In the data rows, 128 means zero.
Here are some points:
[192 255   0  21  36 135   0 121 255 123 174   0 135   0 255 116   0  58]
[136 131 132 109 124 130 124 115 145 133  95 155 134  94 113 123 124 113]
[ 98 142 172 127 131 108 132 135 172 160  66 118 108 116 148 129 197 186]
[ 84 117 126 167 160 147 119 171 104 105 182 149 113 212 123 118 167 161]
[115 135 108 152 126 138 100 140 136 129 148 130 134 169 111 129 129 127]
[135 120 139 112 121 122 117 118 129 138 128 141 130 117 116 133 135 121]
[133 118 116 120 122 137 119 151 128  98 130 148 120 164 134 125 114 106]
[135 124 135 115 121 118 122 132 127 127 120 149 126 113 105 122 140 124]
[122 123 133 130 124 122 120 135 122 123 131 149 123 130 104 121 148 130]
[ 80 128 116 134 176 134 108 135  65  93 174  91 101 147 240 124 122 176]
[145 137 148 176 148 131 171 146 130 136 193 159 135 150 102 179 127 139]
[139 126 134 109 119 117 122 126 133 130 115 149 130 109 107 125 139 120]
[ 94 112 133 138 104 133 120 126 137 126 143 148 108 160 122 131 143 147]
[199 154 140  88 162 176 200 126   0  42  92   0 178 229 233  97 168  49]
[100 115 128 159 141 136 114 153 117 113 154 144 106 166 111 113 162 143]
[121 127 154 118 129 128 125 119 151 140  95 153 124  99 131 122 128 125]
[159 108 217 120  65   0 161  36 145 255 193 179 255 161 183 255  97  31]
[122 109 125 122 130 112 145 107 122 150 122 146 112  81  94 113 137 139]
[145 116 140 148 150 146 155 154  94 125 129 107 156 156 126  94 163 135]
[ 52 110  77 107   0  77 120  56 184 175  91 151 133 176 166 154  26 130]
[152 109 164 148 126 106 113 112 112 155 201 135 144 150 111 164 136 115]
[136 120 127 131 129 134 160 134 110 123 122 122 138 127 113 112 143 126]
[117 108  84 119 121 112 150 105 124 176 125 145 124  50  60 100 145 161]
[106 132 216 201 166 164  82 105 195 151  60  30 106 110 168 183 151 220]
[ 83 210  65 119 121 125  80  62  97 101 137  80  70  55 255 147  19 115]
[ 28  81 142 162  66 118 135  86 162 147 144 129  65 205 141 126 166 185]
[187 118 138 119 111  76 115 103 177 176 208 120 192 105 109 200  78 108]
[ 93 119  94 177 122 148 129 128 154 119 124 150 118 147  84 118 137 145]
[151 135 132 109 121 111 130 133 128 129 121 153 131 106 108 132 129 118]
[ 87 129  97 191 117 132 112 120 136 113 146 153 101 166 101 130 137 142]
[141 121 132 104 126 130 119 123 129 124 124 149 123 119 116 118 136 107]
[106 132 146 150 158 145 114 142  96 102 144 124 107 166 108 126 168 125]
[118 115 118 144 140 133 114 139 129 115 148 151 115 141 102 109 143 140]
[ 75 112 118 135 165 105 152 122  57 130 139 163  98 137 133 111 132 152]
[123 123 142 124 146 115 112 142 156 122 108 149 135 107 130 126 117 145]
Here are 24 more points, each followed by its number:
[130 131 138 105 111 106 124 124 139 138  95 146 128  96 109 121 151 138] 0
[187  85 186 146 136 149 171 103 126 174 152 132 182  96  40 153 124 119] 1
[118 117 130 113  96 122 122 122 136 127 122 147 116 133 117 125 134 137] 2
[138 125 135 109 118 116 121 124 130 128 113 149 129 100 104 121 137 120] 3
[140  98  91  92 136 139 155 117 103 152 127 134 129  52  80 107 104 163] 4
[139 123 131 103 114 120 119 131 133 133 112 151 134 109 105 127 124 112] 5
[104 119 124 140 129 125 119 130 122 121 141 149 118 155 116 119 152 142] 6
[147 130 126 104 127 123 120 136 131 128 106 145 125 105 105 123 120 119] 7
[133 133 122 119 119 120 112 131 127 125 124 138 135 119 102 121 129 121] 8
[ 71 108 118 168 127 139 111 137 121 119 165 140 110 207 132 105 169 172] 9
[115 119 133 144 133 129 118 139 118 120 144 150 122 154 108 120 155 136] 10
[133 124 136 116 122 119 122 133 127 129 121 152 127 113 103 122 138 122] 11
[ 74 105 129 153 172 126 136 142  71 119 162 157 105 178 129 110 160 155] 12
[ 93 109 131 172 151 141 113 153 108 111 164 145 108 189 111 113 166 154] 13
[135 125 133 118 120 118 119 127 125 126 121 151 125 112 105 120 140 124] 14
[115 133 152 124 130 110 126 137 150 143  93 122 112 117 120 122 182 165] 15
[112 116 134 151 135 129 112 136 116 118 142 148 113 155 108 119 155 137] 16
[156 121  58 111 148 144  99 138 173  95 161 103  97  55 167 105  60 164] 17
[ 95 116 133 172 152 137 108 151 115 114 165 144 107 194 113 116 167 147] 18
[135 119 141 157 156 161  97 127 134 107 123 103 132 139 140 144 138 167] 19
[119 120 141 143 132 148 115 131  87  76 138 104 107 202 129 146 153 100] 20
[129 111 132 147  96 134 114  74 101 205 163 112 163 121 116 178 181  67] 21
[ 97 122 135 193 177 164 101 143 149 118 151 103  98 188 106 132 195 157] 22
[116 115 135 142 137 129 117 143 116 117 143 143 117 149 111 119 154 140] 23
Which two of these numbered points are nearest to each point below, ignoring the 2 directions in which the first points spread most? Their numbers follow each, nearest first.
[ 39 178 197 145 117  71 140 140 207 198  22  96 112 125 173 142 241 255] > 15 0
[104 115 132 155 140 135 114 142 115 113 151 147 109 164 110 120 160 141] > 16 10
[130 144 142 113 133 123 127 133 132 131 118 155 121 100 107 118 127 104] > 11 3
[206 111 166 160 165 155 223 130 111 168 159  93 189 125  64 135 127 115] > 1 7
[179  91 192 143 169 169 196 128 119 163 127  86 187 124  53 118 124 124] > 1 7
[145 129 126 131 122  98 110 125 140 115 138 129 135 100  98 134 126 119] > 8 14
[ 36 165 231 169 119 102 124 117 220 220  11  57 107 100 176 173 208 244] > 15 19
[177 105 190 132 177 171 205 124  99 150  98  73 197 126  76 116 127 124] > 1 7
[107 147 114  98  63  95 117  90 132 147 106 148 110 101 133 142  65 116] > 2 14
[116 100 132 121 120 179  99 130  92  53 134  59 106 232 172 167 144  87] > 20 18
[117 133 159 125 115 129 125 111 165 145  90 144 120  95 120 136 122 133] > 0 15
[134 123 136 121 123 119 119 130 125 126 120 149 123 116 104 121 143 128] > 14 11
[137 144 126 127 129 123 148 141  84 114 118  99 153 139 139  98 153 132] > 8 14
[194 106 107 102  96 179 134 110  60  11 185 104 117 255 255 155 123   0] > 20 18
[142 126 120 118 139 129 117 145 127 125 113 144 119 123 112 122 123 126] > 7 5
[149 121 134 102 120 133 124 124 116 102 126 133 121 143 132 126 140  99] > 5 14
[139 124 137 107 117 116 121 126 129 129 114 147 127 102 103 122 137 120] > 3 11
[127 117 143 128 108  92 140 130 141 129  91 171 163 107 113 138 105 105] > 5 7
[236 101 174 141 181 188 255 128  54 150 116  24 230 149 141  94 153 127] > 1 21
[153 131 121 100 130 125 125 137 133 129  99 144 122 107 103 122 112 118] > 7 5
[116 126  92 145 112 139 153 124 152 129 116 167 127 140  75 103 136 131] > 8 2
[222 126 147 118 159 166 255 130  60 129 104  42 215 137 170  94 149 116] > 1 21
[160 116 124 122 116 144 121 128 114 107 158 169 117 160 149 104 138  87] > 10 16
[168 116 124  92 169 105 161 161 180 122 179 145 170  91 102 135  32 160] > 17 7
[ 89 104 120 187 162 145 107 153 108 102 178 130  95 204 107 115 188 147] > 18 13
[125 115 129 112  98 113 124 125 136 128 113 154 133 119 115 126 127 131] > 2 14
[137 141 118  97 131 104 115 147 143  87 138 106 126 109 144 146 101 127] > 23 8
[130  80 106 106  85 169 171 116 136  78  42  62 148 166 159 213  53  86] > 20 2
[111 106 177 160 177 164  94 131 165 102 123  67 128 139 168 190  82 176] > 19 22
[ 99 152 118 154  86 124  93 127 127 133 150 133 104 160 120 151  83 115] > 13 18
[139 124 135 106 117 115 123 125 129 127 115 149 129 103 104 121 137 121] > 3 14
[102 136 148 138 132 118 123 134 144 139 100 123 114 139 116 120 179 172] > 15 0
[ 93 161 146 105  94  56 148 142 126 171  80 164 152  89 111 132 164  99] > 0 15
[115 119 128 145 133 129 118 137 117 118 140 148 119 143 107 117 149 135] > 10 23
[ 97 144 118 116  88  96 116  93 107 136 124 143  92 107 136 135  93 131] > 2 6
[141 122 114 131 104 118 154 117 155 148 129 163 136 116  70 116 130 113] > 8 11
[ 61 161 232 160 125 115 117 110 215 201  16  54 108  89 173 169 187 234] > 15 19
[ 94 130  98 153 126 152  92 164 126 131 161 138 134 204 117 128 129 128] > 18 13
[139 124 136 109 118 116 122 126 129 129 115 150 128 103 104 122 136 120] > 3 11
[176 120  54  88 114 177 129 146 191 193 207 152 183 131  96 124   4 129] > 17 4
[ 86  96 143 210 164 121 148 126 123 118 182 145 100 200 139 113 197 168] > 9 18
[186  96 110 140 111 163 131 101  64  98 236 171 114 255 196 149 130  49] > 20 18
[107 151 165 130 124 138 148 109 191 159  55  99 113  92 155 147 165 190] > 15 0
[133 123 136 121 122 119 119 130 124 125 122 147 125 117 108 121 142 127] > 14 11
[136 103 130 188 139 100  91 119 140 126 216 104 149 126 110 181 136 130] > 22 13
[136 180 101  97 124 127  73 111 125  87 141  51 132  83 236 144  94 137] > 19 23
[ 80 105 141 179 135 145 119 131  97 150 149 103  93 167  91 140 179 130] > 16 13
[101 135 125 108 160 117 121 132  79 115 144 117 112 122 193 121 126 147] > 12 6
[137 125 135 110 118 117 120 128 128 128 116 149 128 105 103 121 139 121] > 3 11
